In the data rows, the value 128 means zero.
Here is a table of points, one per row:
126,58,162,170,132,166,118,150,119,119,109,83,102,140,99,124,110,141,125,139,126,110,162,128,116,192,74,138,97,190,163,111,159,118,148,161,148,154,151,109,142,145,119,156,106,101,154,143,142,143,123,131,122,113,96,106,80,159,115,93,118,94,112,139
166,178,99,139,140,150,83,96,120,122,111,128,111,165,129,146,142,130,139,149,161,131,112,161,110,112,126,134,144,193,93,135,95,136,134,141,143,121,157,84,147,143,102,138,161,165,145,109,122,177,120,72,145,120,145,138,115,129,115,173,141,143,161,118
188,102,122,122,130,100,130,139,150,138,154,115,129,107,131,115,158,127,120,135,107,130,67,124,148,158,78,152,94,123,124,144,127,110,121,100,103,128,232,144,88,93,113,137,112,129,128,98,81,117,131,137,120,142,91,137,153,129,136,161,128,115,116,129
123,129,192,131,90,176,125,93,145,97,141,99,138,92,132,175,152,98,145,113,137,123,137,142,146,123,166,109,128,124,139,138,159,115,119,155,143,131,152,143,129,113,106,116,101,169,145,97,114,118,179,176,131,102,127,184,152,111,125,154,100,137,114,112
125,110,136,150,104,134,113,145,148,169,134,147,119,85,118,118,145,105,129,168,100,176,141,151,105,104,177,151,147,142,126,101,121,133,130,154,136,108,98,117,116,117,139,129,177,104,142,142,115,128,144,122,151,132,71,135,132,136,176,152,145,114,147,153
131,186,114,108,91,146,164,126,108,120,134,93,134,115,98,109,141,136,153,109,117,131,118,175,156,115,126,118,116,138,119,133,124,117,169,116,110,172,80,122,102,94,160,124,78,72,85,120,135,142,107,112,129,131,138,137,147,113,142,132,119,156,128,140
135,146,97,126,88,133,108,100,141,93,148,177,110,113,178,82,104,135,186,146,129,148,154,115,116,151,132,123,136,128,150,103,153,143,132,104,119,113,121,168,126,122,138,111,100,132,108,128,130,142,160,135,126,78,150,148,97,77,111,113,143,120,159,150
110,109,122,93,151,128,126,97,131,170,106,154,152,110,140,129,155,142,125,121,126,175,78,139,137,123,118,67,140,176,90,101,175,140,111,112,96,129,117,122,162,109,121,136,128,145,127,157,110,103,127,96,97,141,161,102,82,179,167,104,91,129,129,86
126,96,135,138,170,116,159,115,95,127,104,115,80,136,144,124,119,122,107,144,164,158,119,123,137,87,134,140,110,139,125,144,137,160,98,135,111,140,113,154,128,119,75,115,143,113,83,106,156,131,115,147,128,144,116,135,156,106,148,105,67,124,176,148
139,134,108,97,106,97,94,150,149,137,109,98,109,142,145,125,199,167,126,140,119,96,155,120,102,123,148,147,122,123,189,197,141,145,118,112,91,138,114,96,113,131,142,102,151,153,155,146,165,141,120,143,77,153,159,104,136,158,110,119,141,116,102,139
110,158,129,121,126,113,158,111,149,122,144,90,140,111,115,96,85,129,95,164,96,127,137,102,129,120,150,85,94,131,133,141,65,143,64,104,151,136,131,107,132,137,156,110,106,108,160,120,120,161,147,133,135,130,165,120,117,98,161,117,123,131,128,120
118,141,141,110,110,101,147,124,137,141,169,168,137,159,120,127,169,124,125,155,130,136,82,98,121,114,130,124,133,107,162,104,103,127,182,185,127,140,105,139,141,123,161,152,107,163,160,113,147,161,100,160,183,147,152,139,113,88,129,98,139,119,143,124
121,166,147,176,113,81,112,159,132,79,74,123,113,127,122,150,106,73,179,130,116,157,133,148,165,118,125,145,139,97,153,132,146,132,115,95,129,126,111,126,122,120,133,176,121,159,125,151,80,129,147,97,153,141,119,119,136,103,124,95,144,160,143,68
153,147,124,158,155,116,148,113,142,93,65,147,176,98,116,158,115,102,132,102,110,115,135,109,102,101,123,113,140,129,124,121,146,172,153,113,134,134,129,153,165,120,153,88,147,109,126,138,137,140,90,142,157,149,137,155,101,138,123,153,155,129,137,150
133,130,134,139,147,133,130,121,137,167,129,164,90,108,74,78,97,111,136,56,138,126,114,136,100,153,135,130,148,120,113,155,111,95,146,119,166,125,127,143,144,107,106,104,141,148,144,92,144,146,100,140,129,103,142,135,127,136,155,100,121,149,105,126
136,90,118,123,88,105,104,99,95,111,140,99,139,128,142,126,111,98,111,128,200,93,135,111,184,144,144,162,128,108,71,112,117,111,138,152,111,114,133,159,162,121,131,97,145,65,140,171,138,136,159,112,135,143,121,105,127,144,98,115,133,142,107,87
101,130,142,150,147,114,131,145,90,161,142,143,117,117,152,151,129,168,117,92,177,104,169,87,88,141,111,117,153,127,145,122,116,109,113,125,87,111,142,82,77,112,122,151,152,82,108,111,73,111,111,143,127,160,134,130,113,126,93,132,117,133,111,119
106,109,150,134,109,141,131,153,117,118,135,94,118,136,159,116,102,128,148,128,101,132,115,133,107,95,94,135,148,90,115,96,111,109,126,86,97,103,126,110,131,137,147,147,139,146,137,115,201,134,131,108,157,135,142,141,144,151,118,161,99,113,89,161
130,137,136,142,177,158,126,94,130,141,129,115,129,128,154,140,119,144,77,104,62,127,125,126,136,114,161,138,139,96,119,101,118,98,149,144,107,112,138,94,113,118,91,92,123,140,94,138,136,123,135,173,151,102,97,64,107,142,119,116,133,148,157,117
118,129,89,82,146,158,154,134,96,122,124,147,128,136,103,119,123,109,160,164,104,125,126,112,93,114,108,136,117,137,107,134,150,141,96,152,131,131,97,141,133,151,133,124,146,168,133,93,120,87,144,139,122,122,102,132,143,120,92,133,190,222,109,105
111,133,127,117,153,181,109,154,121,114,135,164,105,141,113,125,138,106,116,120,128,126,121,85,121,127,117,129,130,84,138,125,124,152,146,156,140,167,114,141,102,126,159,123,127,112,99,162,124,152,146,105,99,97,169,137,172,144,140,148,135,67,102,108
127,124,126,145,101,152,120,105,120,160,128,120,183,154,122,125,110,159,134,149,104,141,167,168,159,131,110,138,113,76,103,126,143,146,107,149,174,114,136,158,106,124,158,123,155,121,116,120,141,76,81,165,140,125,161,130,126,108,137,106,119,101,162,114
120,141,149,115,188,114,136,143,144,151,163,153,125,142,161,125,135,113,155,151,145,112,111,141,169,159,146,145,135,151,117,131,164,142,133,82,167,121,136,78,176,190,128,112,111,96,129,144,127,119,111,149,104,140,91,137,145,136,133,123,140,129,131,141
122,125,82,93,150,139,139,123,106,101,156,106,132,140,104,129,127,147,112,87,144,124,134,134,159,141,143,81,133,126,179,177,117,110,124,135,119,66,135,162,138,181,129,189,135,143,136,131,107,116,116,89,120,133,87,106,133,158,125,147,130,109,108,168
103,104,108,162,104,54,121,191,134,116,109,145,129,159,120,161,148,158,85,113,117,98,125,117,122,145,142,98,80,147,105,108,86,88,129,125,132,137,112,123,127,151,120,118,119,147,101,156,133,74,147,112,79,103,140,162,133,147,100,135,113,125,131,153
149,114,138,87,110,122,144,148,172,138,136,139,181,139,135,157,88,156,94,120,168,107,154,146,97,122,110,175,165,124,129,139,119,132,131,117,156,158,121,152,108,123,85,160,97,139,147,127,129,121,136,89,110,141,117,89,144,92,135,142,144,103,118,152
Along one direction, these points spread out more than along any other. Take the direction at right angles to it along which they spread out most. Go by this last direction. Where along it does each point below lie, from 0 to 99? The average is 50, and the first point in the table lies past the average. One standard deviation of the points above along it is 16.
123,129,192,131,90,176,125,93,145,97,141,99,138,92,132,175,152,98,145,113,137,123,137,142,146,123,166,109,128,124,139,138,159,115,119,155,143,131,152,143,129,113,106,116,101,169,145,97,114,118,179,176,131,102,127,184,152,111,125,154,100,137,114,112 ~ 48
110,109,122,93,151,128,126,97,131,170,106,154,152,110,140,129,155,142,125,121,126,175,78,139,137,123,118,67,140,176,90,101,175,140,111,112,96,129,117,122,162,109,121,136,128,145,127,157,110,103,127,96,97,141,161,102,82,179,167,104,91,129,129,86 ~ 89
139,134,108,97,106,97,94,150,149,137,109,98,109,142,145,125,199,167,126,140,119,96,155,120,102,123,148,147,122,123,189,197,141,145,118,112,91,138,114,96,113,131,142,102,151,153,155,146,165,141,120,143,77,153,159,104,136,158,110,119,141,116,102,139 ~ 21
131,186,114,108,91,146,164,126,108,120,134,93,134,115,98,109,141,136,153,109,117,131,118,175,156,115,126,118,116,138,119,133,124,117,169,116,110,172,80,122,102,94,160,124,78,72,85,120,135,142,107,112,129,131,138,137,147,113,142,132,119,156,128,140 ~ 36
110,158,129,121,126,113,158,111,149,122,144,90,140,111,115,96,85,129,95,164,96,127,137,102,129,120,150,85,94,131,133,141,65,143,64,104,151,136,131,107,132,137,156,110,106,108,160,120,120,161,147,133,135,130,165,120,117,98,161,117,123,131,128,120 ~ 39
153,147,124,158,155,116,148,113,142,93,65,147,176,98,116,158,115,102,132,102,110,115,135,109,102,101,123,113,140,129,124,121,146,172,153,113,134,134,129,153,165,120,153,88,147,109,126,138,137,140,90,142,157,149,137,155,101,138,123,153,155,129,137,150 ~ 56
106,109,150,134,109,141,131,153,117,118,135,94,118,136,159,116,102,128,148,128,101,132,115,133,107,95,94,135,148,90,115,96,111,109,126,86,97,103,126,110,131,137,147,147,139,146,137,115,201,134,131,108,157,135,142,141,144,151,118,161,99,113,89,161 ~ 36
135,146,97,126,88,133,108,100,141,93,148,177,110,113,178,82,104,135,186,146,129,148,154,115,116,151,132,123,136,128,150,103,153,143,132,104,119,113,121,168,126,122,138,111,100,132,108,128,130,142,160,135,126,78,150,148,97,77,111,113,143,120,159,150 ~ 36
126,58,162,170,132,166,118,150,119,119,109,83,102,140,99,124,110,141,125,139,126,110,162,128,116,192,74,138,97,190,163,111,159,118,148,161,148,154,151,109,142,145,119,156,106,101,154,143,142,143,123,131,122,113,96,106,80,159,115,93,118,94,112,139 ~ 60
